A single turn carries every row of the set below to another of its rows. Some are shown first; where does it send the rows asked next?
subu: [ 19.4  13.1  -4.2   5.7  -2.0   5.1  10.3   2.6   2.2 -15.9  -5.6  -9.2
   5.2  27.2  18.6   5.0  24.4  24.8   0.1 -12.7   0.5  17.0   1.4  10.3
  -7.0  15.9  -3.7   7.1 -26.0]
vos: [  7.2   3.8  -0.2 -16.8   7.3  -3.5  13.6  -0.9  -4.4  -1.1  36.7  21.5
   5.6   5.4  12.0  -3.6  15.2  13.0 -15.1 -15.0  -8.6  25.6   3.2  13.8
 -33.1 -21.1  16.4  -1.3   7.7]
dogu: [  3.7   0.7 -19.2 -10.6   6.4  19.6   5.6 -10.1  11.8  -1.5  11.4   8.2
 -11.6   4.8   1.1 -15.9  10.0  -4.6 -18.0 -30.1  39.6  -0.6  -4.0  14.2
  22.6  -8.4   9.4 -15.0  -9.0]
der: [-12.6  14.4   4.1 -27.3  16.4  10.3  27.6 -15.0  -1.2   7.6   5.5   8.4
 -12.4   5.7   0.8   9.5   1.4  16.2 -22.8 -14.4  20.4   9.6  -0.5   2.3
  27.9   1.6   3.8 -13.3   7.5]
ranu: [ -9.6   4.4  -4.3  -9.6 -21.4  -9.9  11.4   1.0  15.6 -17.9 -16.2  -0.9
 -15.6 -21.8  -7.9   7.6  24.5  19.5 -16.5 -15.0  -0.4  19.4   4.7  12.6
 -20.0  -0.7  -6.7 -22.0   1.2]
Lufa: [ -9.3   8.6  -3.6 -13.1 -13.0 -10.2  17.6  20.4 -11.9 -31.6 -10.8   4.8
   3.9 -12.3   0.0  17.4   4.9  18.0  -9.5 -15.5   1.7  20.1   8.1  28.5
  -0.6   3.9 -14.4 -33.8   2.0]
Lokig: [ 12.4   3.4 -14.1 -14.3   2.5   6.3  12.4   3.6   2.6   0.3  -6.4   4.0
   2.3  13.9   0.4 -16.6   9.7  -7.8 -11.9 -30.7  42.9   8.0  -4.7   9.3
  27.9  -4.5  17.7 -20.2 -18.4]
Tazar: [ 22.7  -0.7 -14.7  -4.9  -4.2   9.1   2.4  -5.3  12.5 -28.1  17.7 -10.5
 -18.6  11.9  19.3  -4.2  32.6  27.5 -17.7 -19.9 -10.7  16.6   1.3  23.0
 -11.8   4.4  -2.4   4.4  -9.1]
siko: [  0.8  22.2  -2.2 -22.6   3.5 -15.8  36.7 -20.4  15.6 -14.3  -7.1  -3.6
   7.4  20.1  -2.3   2.5   3.4 -11.3 -16.8 -25.0  12.4  -0.1  -7.5   1.3
   5.0   8.3  10.5 -11.8 -12.4]
Paf: [  8.4   1.8 -14.4 -23.2   0.2  21.4  17.5  -6.5   0.9 -17.8  -0.4   2.7
 -11.4   9.2   5.2 -18.0  -2.8 -10.6 -13.0 -24.5  18.3  -5.2   0.4  30.5
  28.1  -2.7  14.8  -9.0 -23.5]
nikim: [ -4.1   1.8   2.4 -35.4   9.9  -0.5  25.4  -0.1  -2.0 -12.1  23.2  18.0
 -22.5  -2.0  -2.0 -12.1  -2.0  16.9 -29.4 -14.8  11.8  20.0  -2.0  15.0
  31.1  -2.0  16.9 -18.3  19.1]
Pigu: [  8.4   2.2 -16.8 -16.1   3.4  22.9   8.8 -10.9   7.9  -8.3  11.9  14.6
 -18.2   0.4   2.5 -22.0  10.0  -8.7 -25.0 -23.2  27.5   1.0   6.8  21.3
  28.0  -8.7   9.0 -20.3 -10.0]
vema: [ 10.0  11.3  -5.4 -32.0  -2.1 -26.0  34.9  -6.7  15.0 -37.9   8.5   5.3
  -0.6  13.4  -4.1 -19.5   0.4 -10.9 -24.3 -24.4   3.9  11.1 -13.4  11.9
   8.3   6.1  22.6 -14.0  -1.6]
Geveg: [-10.5  -0.5  -1.2 -14.8 -15.8  -7.9  11.6  16.9  -1.7 -18.3 -21.5   2.9
  -6.8 -23.9  -9.1  15.0   5.8  26.2  -6.5 -16.3   9.1  25.8  -4.4  13.4
  -8.0   7.5  -6.7 -21.6   3.3]
zodad: [-17.6  14.9   1.2  -4.1 -15.6  -2.8  17.4   6.6   3.2 -25.1 -19.2   4.1
  -3.9 -20.5  -3.8  12.5   6.2  17.3  -4.1  -8.3  -1.5  13.5   8.1  22.1
 -11.4   7.9 -12.9 -18.0  -5.8]
gib: [ -0.5  22.3   4.6 -14.5   7.5  -9.4  36.9  -5.1   1.7 -11.1   0.6  25.4
  12.2  13.0  -4.1  -4.9  -6.2  -9.6 -16.8 -11.4  22.7  12.1   0.0  -6.1
  18.4  14.5   7.2 -25.3  -1.0]
devek: [ 10.5   6.0 -14.3 -20.7   0.1   6.8  17.8   4.8   1.4 -15.4  -4.3   4.5
  -4.1  12.7   0.3 -29.8   1.7  -9.6  -8.9 -25.1  19.9   3.9   4.4  28.1
  30.2  -2.6  23.7 -10.6 -24.6]
niv: [ 30.2   5.6  -9.3   2.2  -9.7  -5.7   9.8  20.1   0.8 -42.7  16.2   5.7
   4.5  21.1  19.5 -14.1  21.3  14.1  -9.9 -14.3  -8.3  23.8   1.7  23.8
  -5.0  14.3  -1.7  -5.4 -14.6]
fil: [ 17.9  -5.5  -3.7  -1.6   0.2  23.6   1.7  -1.5   1.9  -2.0   5.3   0.2
 -17.4   7.4  15.5   8.0  27.8  37.2 -11.8 -10.1   8.9  25.8   2.4  -0.4
  -2.3  12.4  -8.9   0.6  -7.1]
zofig: [ 15.4   9.3 -10.4   7.0   1.1  -2.3  -0.4  18.1   0.7 -14.1  21.3  -1.9
   1.2  22.2  18.0   0.1  35.2  37.7 -12.8 -16.8  12.9  29.2  -2.0  18.8
   3.0   6.3  -0.8  -5.4   1.8]
Tiku: [ -8.4  15.4  -7.9 -10.1 -20.5 -13.5  17.3   3.8   9.1 -32.6  -8.4   2.8
  -2.7 -11.1   0.1  12.0  22.1  11.7 -15.8 -14.9  -5.8  14.5  17.1  26.9
 -13.4  -1.3 -15.5 -33.9  -0.7]
pimot: [ -4.4  -1.6  -8.2 -11.3 -16.2  -7.3  14.8   6.0   6.1 -36.3  -7.9   9.5
  -4.4 -23.4  -3.3  12.6   7.2   9.2 -14.9 -16.4   3.3  16.2  -0.2  15.9
 -16.9   8.1 -16.0 -31.4   2.1]
ven: [-14.2  15.4  -4.0 -12.3 -14.0 -16.6  15.8  14.2  -1.9 -13.9 -21.3  -6.9
  -5.3  -9.2  -3.9  13.4  21.3  28.6  -8.2 -15.2  -2.5  22.8  12.4  25.8
  -4.5  -2.7  -4.2 -23.5  -0.5]
Nifof: [ 15.4  -0.7   5.0 -25.5   1.5   4.8  19.6  -1.2 -17.1  -8.8  27.9  27.1
   7.5   6.7  15.9  -0.1  -0.1   4.1 -14.1  -9.4 -16.8  23.7  11.9  13.5
 -27.0 -14.7  12.0  -4.2  -2.4]
Fana: [ -2.4  -1.9 -11.5 -18.4 -18.6 -18.1  12.9  14.1  -0.8 -25.9  -7.0  -0.1
  -5.5 -15.1  -4.2  13.1  20.8  22.5 -20.3 -23.0   7.1  25.1   3.4  18.8
 -10.5  -4.7  -7.5 -38.0   7.9]
logiv: [ 25.3   0.3  -0.3   5.6  -3.2   9.4   8.1  24.1 -10.8 -14.6   3.0  16.1
   6.0  15.6  14.3  -1.2  15.0  25.1  -4.7  -3.2  15.0  33.6   4.1  -1.2
   2.6  20.8  -6.3  -9.3 -11.8]
kiko: [ 33.7  -9.6   0.1  -6.9  -9.1  20.0  11.5   2.1   0.8 -29.6   0.3   6.3
 -13.1   6.2  17.6  -5.9  11.8  13.6 -10.8  -6.3  -7.8  21.3   6.6   5.8
  -8.6  20.4  -6.9  -0.3 -23.7]
zifa: [ 13.6  -5.7   4.4 -21.9   5.4   4.8  14.0  -0.2 -17.5   4.3  24.1  24.3
  11.0   4.6  11.3   6.8   6.3  11.8 -14.5 -15.6   0.4  29.2   1.2  -2.6
 -31.4 -14.3  11.6  -5.6   1.7]
dok: [  6.8   8.5 -16.3 -14.3   1.8   3.4  15.4   4.7   4.8  -8.5  -6.8  -1.4
   1.5  15.9  -1.3 -22.1   3.7  -5.7  -4.5 -30.9  32.7   4.3  -9.4  24.1
  26.2  -2.8  23.9  -5.3 -23.2]
Rimu: [  7.3  -1.2   3.3 -21.5   7.6  11.8  16.1 -13.9  -9.0  -1.1  25.0  14.9
   2.6   3.8  14.9  11.3   4.2   9.3 -10.7 -14.8 -11.2  16.3   0.0   7.9
 -37.2 -14.2   8.1   6.3  -2.8]
memat: [  2.1   5.6 -18.5 -16.6   5.2  18.4  11.7  -7.7  11.4 -15.6  13.2   6.5
 -17.9   2.5   2.5 -27.4   5.7  -6.6 -15.8 -24.4  19.3  -4.3   0.6  33.3
  24.8  -6.0  14.0  -8.4 -13.6]
fibu: [  4.1   4.5   3.6 -16.1   8.6  -2.7  12.8  -3.7  -7.9   8.5  19.3   8.4
  12.9  11.5  11.0  10.5  11.4  18.1  -7.7 -19.6  -1.0  23.5  -6.8   3.2
 -35.7 -16.5  18.4   6.3  -1.0]
Vago: [  6.0   9.9   2.6 -20.1   5.6  -2.4  19.5  -0.7  -8.7  -5.0  26.1  10.5
  11.0  12.1  14.1  -0.5   6.3  11.0  -6.6 -16.0 -18.3  19.4   0.9  20.0
 -33.4 -16.8  19.8  10.7  -5.7]
sofuf: [ 11.6   5.9   3.3 -20.2   3.0 -12.2  18.2  11.0 -16.5  -0.2  23.2  21.4
  17.5  12.9  11.5  -2.5   9.6  13.5  -8.6 -16.2  -5.9  31.3   1.4   9.6
 -28.0 -15.2  22.0  -2.0   0.8]
tavim: [  7.3   7.1 -18.9  -7.5   3.4   5.8   6.9   0.1  10.5   0.0   5.8  12.0
  -4.5  10.4  -2.0 -24.2  16.0  -4.0 -15.9 -27.2  41.5   9.9  -2.8  13.0
  26.1  -7.7  17.7 -17.6  -8.9]
Gugi: [ 13.4  -0.5   7.6 -24.5   4.2   7.3  22.0   1.0 -20.9  -0.6  12.8  16.3
  16.3  11.9  15.3  10.3  -2.2   8.6  -3.9 -14.0  -8.1  24.2   0.7   5.5
 -31.3  -9.6  14.9   3.2 -11.8]
pire: [ -3.1   4.2  -6.2 -43.0   6.3  -3.3  26.8 -16.6   8.5 -15.9  10.2  -9.9
 -24.0   4.8  -0.6  -3.6   8.4  14.7 -30.0 -28.2   1.1   4.3 -10.9  19.8
  19.1  -6.1  20.1  -7.1   7.6]
Dadit: [-14.9  30.5  -3.0 -11.1  15.8 -14.6  30.1  -5.9   5.5  -8.8  18.3  10.0
   6.8  18.7   2.1   3.2   7.1   9.1 -18.5 -21.2  24.2   6.6  -5.7  14.5
  23.8   1.6   7.1 -18.0  12.0]
gim: [ 27.5 -14.4  -7.5  -2.6  -4.8  14.2  -1.0  15.5  -0.8 -29.6  24.9  15.9
 -17.4   2.5  15.9 -12.8  23.0  28.3 -21.4 -10.0   3.0  33.5   3.2  13.4
   0.7  10.0  -3.7 -13.3   3.7]
Nus: [ 10.4  -6.7   2.4 -46.5  -3.2  -1.4  35.7 -15.8   7.1 -21.3  -7.7   4.3
 -20.6   0.1  -4.0 -11.6  -4.4  -4.2 -28.5 -19.2  -0.6  11.5  -5.9  -0.2
  11.8   5.8  20.9 -11.7  -5.1]

Rimu turns into fibu
kiko turns into fil
gib turns into Nus
Now find these:
Pigu turns into Lokig
Tiku turns into Fana

A single turn carries every row of the set below to another of its rows. Some are shown first; where does it send the rows asked next?
K: [ 11.8 -15.4  -4.1  13.8   0.5 -10.3   1.3  10.6   5.0   7.0  -8.7 -20.4
   5.2   6.8]
V: [  8.2 -24.3   8.3  12.6 -14.1  30.3   6.2  25.0  -1.8   5.7  30.1 -29.2
 -14.6  14.1]
T: [-17.8   4.5   1.5  28.4   1.2  17.3  15.6 -11.2 -10.2   7.7  -2.5  -1.6
 -11.6  10.4]
S: [ 17.1  -9.0   3.8  31.1 -24.0   0.9  20.5  21.6 -29.9  21.4   8.0  13.7
  -6.6   7.9]
B: [ 15.2  -2.0  -2.4  24.9 -16.6   8.4  25.5  27.1 -19.9  30.1  14.4  17.8
  -6.2   7.8]
X: [  2.2 -16.6   5.9  21.8 -15.4  24.6  33.9  20.3  20.4  13.5  17.8   3.6
  -4.3  28.2]
D: [  3.7 -26.9  12.9  28.6 -22.2  19.4  30.4  13.5  15.8   1.8  12.6  -2.2
  -3.2  30.8]
F: [-16.1  10.9  -3.6  21.6   5.2  23.0  21.4  -0.8  -3.3  17.9   5.5   4.6
 -11.2  10.1]
N: [ 11.1 -25.1   9.9  15.3 -23.5  24.0  31.8  10.1  14.8  -1.1  24.2   0.4
  -3.2  20.8]
L: [ -5.4  -7.5   2.9  12.1  -0.6  30.4  -1.8  10.4 -14.6   8.4  21.4 -29.5
 -18.8   3.3]
R: [ -3.2 -13.3 -14.4  32.6  16.6  21.4   5.4  -1.2 -22.3   2.7  -4.4  -7.4
 -10.0   8.8]
E: [ 17.6 -17.1  -4.2  14.6  -3.1 -13.4   1.4  15.9   1.6   9.5  -7.3 -18.5
   6.3   6.3]
Q: [ 21.0  -6.4  -0.4  17.1 -22.6   6.6  21.4  14.8 -29.0  16.6  19.0  15.3
  -6.6  -2.3]
J: [ 14.0 -13.7   4.1  14.5 -13.5  21.0  -0.2  27.8 -26.5  16.7  27.9 -20.5
 -16.1   1.7]
G: [  8.7 -39.9  -3.8  31.7   0.2  27.7  18.0  13.5   7.5  -6.0   8.1 -11.7
  -3.2  29.1]
U: [-12.5   3.9  -1.4  14.9  -0.8  24.7  18.2 -15.3  -6.6   3.0   9.5  -0.2
 -10.8   2.8]
W: [ 27.1 -30.4  -9.3  34.3  -7.2   9.4  12.1  27.9 -29.6  10.5   7.6   3.3
  -4.6  12.5]
Y: [ 15.7 -20.0  -2.1  13.9  -2.6 -10.4   3.3  14.7   9.4   6.3  -6.3 -20.6
   6.2  10.2]

Q turns into N
L turns into J
Now find these:
R turns into W
B turns into X
E turns into Y
T turns into S

